In the rows, zero is written as 100.
A single turn carries every row of the set below to another of its rows. Some are shown first; where does it send the rows asked next?
Z_618: 97 90 69 108 130 70 129 99 95 78 100 93 128 97
Z_312: 92 105 84 78 145 101 143 70 104 110 79 74 81 102
Z_22: 84 120 66 88 140 107 126 83 69 82 82 75 126 92
Z_814: 82 110 90 90 116 72 71 77 109 95 95 81 105 94
Z_232: 89 99 84 106 116 95 102 123 129 105 59 85 107 103
Z_851: 105 106 96 75 129 70 118 96 134 89 103 79 121 102
Z_313: 91 117 74 105 148 137 116 88 143 93 94 86 102 100
Z_335: 93 111 53 83 143 92 83 93 92 100 74 80 100 119
Z_687: 71 103 48 106 125 117 98 92 114 92 62 96 124 97
Z_877: 99 85 94 109 109 99 103 68 120 63 73 87 107 84
Z_644: 102 108 61 79 149 129 98 104 96 96 108 87 105 113
Z_476: 102 108 84 83 125 59 112 99 132 101 84 77 108 89
Z_741: 83 111 103 121 125 116 101 104 98 116 75 96 119 79
Z_45: 74 109 60 130 135 110 105 100 127 89 83 98 125 97
Z_100: 94 114 89 70 119 88 124 69 113 121 108 97 108 115
Z_454: 60 114 58 90 128 83 109 77 102 120 94 82 96 94
Z_375: 110 117 91 86 120 91 108 84 76 89 64 87 127 84
Z_920: 63 116 109 86 132 105 103 69 113 93 120 77 115 102
Z_224: 102 99 89 80 129 116 111 118 135 88 91 81 111 129
Z_286: 67 108 87 107 125 125 89 88 87 102 112 77 90 100
Z_249: 70 92 96 106 136 78 100 83 89 64 90 77 123 105
Z_436: 101 77 106 108 116 105 107 84 125 82 84 107 94 81
Z_833: 80 83 69 117 115 104 141 102 103 90 95 84 95 121
Z_390: 123 119 85 64 132 105 112 80 82 85 78 81 116 97
Z_199: 83 89 98 116 123 117 109 95 115 74 92 61 76 102
Z_377: 115 105 100 91 144 101 123 83 122 89 91 66 81 74
Z_977: 111 86 58 86 117 104 135 67 117 81 84 97 99 108
Z_499: 86 126 92 89 141 118 120 76 80 83 76 66 113 76
Z_85: 108 73 61 89 125 100 116 90 116 83 97 112 92 104
Z_731: 67 107 79 107 121 124 114 89 84 119 110 90 96 108
Z_500: 85 112 88 88 133 150 112 79 132 88 82 88 119 102
Z_474: 90 117 126 96 130 113 116 81 106 108 79 91 127 113

Z_977 moves to -> Z_500
Z_833 moves to -> Z_224
Now these:
Z_335 moves to -> Z_312
Z_644 moves to -> Z_377
Z_390 moves to -> Z_499
Z_313 moves to -> Z_436
Z_814 moves to -> Z_454
Z_851 moves to -> Z_286

A single turn carries every row of the set below to another of its rows. Some are shown first; where does it send the rows asked next?
Z_438: 90 102 112 52 99 105 86 110 114 69 69 92 77 78 132 99 106 96 58 112 96
Z_654: 90 83 107 55 92 111 101 115 106 73 76 115 85 87 164 111 118 99 99 108 101
Z_2: 89 81 89 83 101 72 93 121 84 93 68 106 114 104 121 89 115 112 77 98 70
Z_36: 90 98 112 113 102 96 82 115 108 59 95 83 103 92 123 115 111 71 108 117 72
Z_997: 73 109 114 81 80 112 95 86 83 101 76 84 110 72 114 125 124 93 90 108 92
Z_631: 103 86 128 97 95 94 99 106 89 84 59 90 132 78 102 124 115 96 81 109 92
Z_324: 126 87 97 77 101 131 92 82 132 97 123 92 115 108 124 87 106 84 101 129 109
Z_553: 112 114 79 79 114 97 73 104 114 90 57 108 125 76 108 83 116 80 102 113 78
Z_746: 105 97 105 63 116 126 107 92 101 81 80 73 90 64 139 117 108 78 108 108 114
Z_314: 118 89 113 71 114 116 112 102 106 114 109 109 136 117 123 102 87 114 82 114 125
Z_240: 119 81 73 94 79 96 100 113 98 104 96 105 112 84 121 108 124 64 117 116 102
Z_151: 102 106 104 51 80 108 76 122 108 84 76 137 97 67 124 113 115 103 100 121 106
Z_695: 95 96 108 66 104 112 83 105 110 56 82 95 113 91 99 97 104 111 59 116 65
Z_141: 108 88 105 61 89 111 113 99 114 111 111 103 143 111 131 87 90 108 68 128 110
Z_653: 117 107 113 92 103 103 85 109 113 54 74 89 104 97 136 101 112 87 119 108 64
Z_400: 121 98 118 64 85 108 100 111 107 108 115 106 140 110 115 103 98 125 91 129 119
Z_664: 80 83 101 76 101 112 112 96 113 112 84 130 105 62 128 98 79 84 77 104 80
Z_764: 90 103 109 84 112 85 93 115 89 116 77 110 84 80 111 96 92 114 93 85 77
Z_191: 133 78 99 82 107 130 111 95 125 70 93 92 103 78 122 110 100 61 95 121 99
Z_831: 96 95 107 66 100 117 98 111 101 105 133 99 140 112 117 101 103 109 80 125 122
Z_778: 108 114 88 56 99 105 74 124 112 93 108 107 70 64 110 92 96 93 104 112 95
Z_931: 69 85 113 68 114 118 104 107 84 76 98 94 104 73 145 120 110 106 118 101 91
Z_993: 106 99 108 65 118 109 96 113 103 106 71 139 104 55 110 109 84 101 103 103 103
Z_383: 120 117 92 85 108 110 76 103 118 70 58 114 106 104 125 94 122 82 100 107 74
Z_396: 118 90 61 69 125 112 91 116 105 79 116 103 95 92 113 88 101 90 117 109 83
Z_495: 95 100 115 80 83 70 88 114 89 96 87 100 134 115 120 84 102 110 64 121 105
Z_558: 110 79 118 64 109 102 111 118 103 105 117 90 135 112 138 93 93 122 87 114 118
Z_320: 110 89 147 88 99 99 95 96 106 95 83 89 136 106 116 90 101 110 65 105 95
Z_471: 96 92 86 87 76 104 111 90 103 126 89 105 86 78 136 99 106 76 107 101 82
Z_82: 112 81 112 70 85 108 105 115 117 105 115 109 124 126 138 98 106 112 77 122 121
Z_228: 55 90 99 75 86 122 100 97 98 95 114 109 112 63 122 110 103 87 97 113 78
Z_524: 82 88 94 108 105 82 90 111 117 81 86 82 117 72 124 94 100 65 96 125 72
Z_788: 120 90 74 74 117 98 100 102 107 100 114 98 111 116 136 81 96 87 108 128 123
Z_724: 89 96 80 102 131 90 82 108 113 97 68 100 120 75 109 90 106 66 90 114 85
Z_457: 92 98 115 69 113 99 80 93 100 85 91 85 131 117 107 86 104 135 76 123 96
Z_578: 133 95 108 89 95 102 95 108 104 107 124 100 125 97 122 94 102 71 113 116 127

Z_457 moves to -> Z_324
Z_191 moves to -> Z_631
Z_653 moves to -> Z_36
Now these:
Z_558 moves to -> Z_831
Z_228 moves to -> Z_664
Z_764 moves to -> Z_778

A single turn carries every row of the set below to another of its rows. Some are shown first; where does it send the rows asked next?
Z_964: 121 87 122 110 118 59 98 112 57 90 125 97 108
Z_611: 106 99 138 114 142 110 88 127 75 81 110 108 113
Z_688: 89 92 120 125 111 100 95 90 105 102 134 102 98
Z_59: 97 91 125 117 121 109 118 123 69 131 158 114 106
Z_825: 108 89 112 111 112 115 123 113 87 134 106 87 114
Z_387: 132 109 105 92 97 99 99 108 53 93 137 122 113
Z_298: 87 111 134 132 121 86 112 106 84 92 118 120 128
Z_872: 120 86 125 101 100 87 107 117 73 134 121 147 105
Z_159: 127 104 117 99 113 94 104 133 81 123 140 154 116
Z_479: 139 123 117 125 103 90 114 114 72 101 96 101 115
Z_803: 130 104 114 98 133 80 93 125 99 101 125 104 74
Z_526: 127 111 114 122 112 76 87 116 116 104 138 98 109
Z_929: 94 122 102 122 129 88 119 129 59 116 149 128 99
Z_97: 97 108 125 111 131 79 119 123 92 127 117 124 76
Z_87: 104 89 85 112 110 93 73 147 76 104 125 92 98
Z_826: 93 93 77 100 122 102 112 108 94 99 104 105 97
Z_884: 100 69 110 97 100 118 112 128 91 120 136 107 105
Z_507: 98 102 89 125 152 67 108 119 78 109 128 131 117
Z_352: 135 111 105 117 120 122 82 109 69 114 118 135 85
Z_288: 130 73 106 126 135 87 74 120 92 91 115 130 101
Z_487: 112 102 106 135 105 89 105 127 74 92 128 107 151
Z_480: 103 63 101 97 117 107 94 128 93 90 111 126 98
Z_347: 126 112 106 98 107 103 104 124 68 96 142 145 129
Z_779: 86 98 131 110 130 102 105 143 62 120 104 107 91
Z_251: 90 76 108 126 108 75 102 101 65 120 133 102 91
Z_268: 110 105 114 102 113 67 100 153 60 106 106 97 106
Z_490: 106 108 89 94 122 78 126 119 91 91 102 113 118
Z_247: 116 106 108 118 132 132 92 134 106 95 117 111 104
Z_170: 95 79 96 132 109 122 91 128 62 102 121 97 123
Z_543: 110 139 91 122 107 84 124 117 75 98 118 119 106
Z_424: 106 89 84 117 158 89 86 115 73 95 128 117 99
Z_55: 135 100 112 100 115 98 117 120 89 114 111 80 128
Z_207: 111 80 105 116 88 99 97 104 68 123 110 144 108
Z_834: 118 94 91 125 103 118 83 114 67 115 109 145 102
Z_573: 143 111 111 100 107 104 89 99 62 109 131 117 87
Z_430: 137 88 118 125 150 97 89 116 73 117 137 91 122
Z_297: 153 93 117 134 122 84 81 124 73 110 107 106 109
Z_784: 109 123 105 123 121 104 115 155 100 118 114 124 120
Z_414: 112 90 115 135 141 91 107 124 69 146 132 105 122
Z_321: 99 112 91 134 106 83 94 142 99 131 139 108 109

Z_964 moves to -> Z_803
Z_611 moves to -> Z_87
Now these:
Z_387 moves to -> Z_573
Z_826 moves to -> Z_825
Z_297 moves to -> Z_288

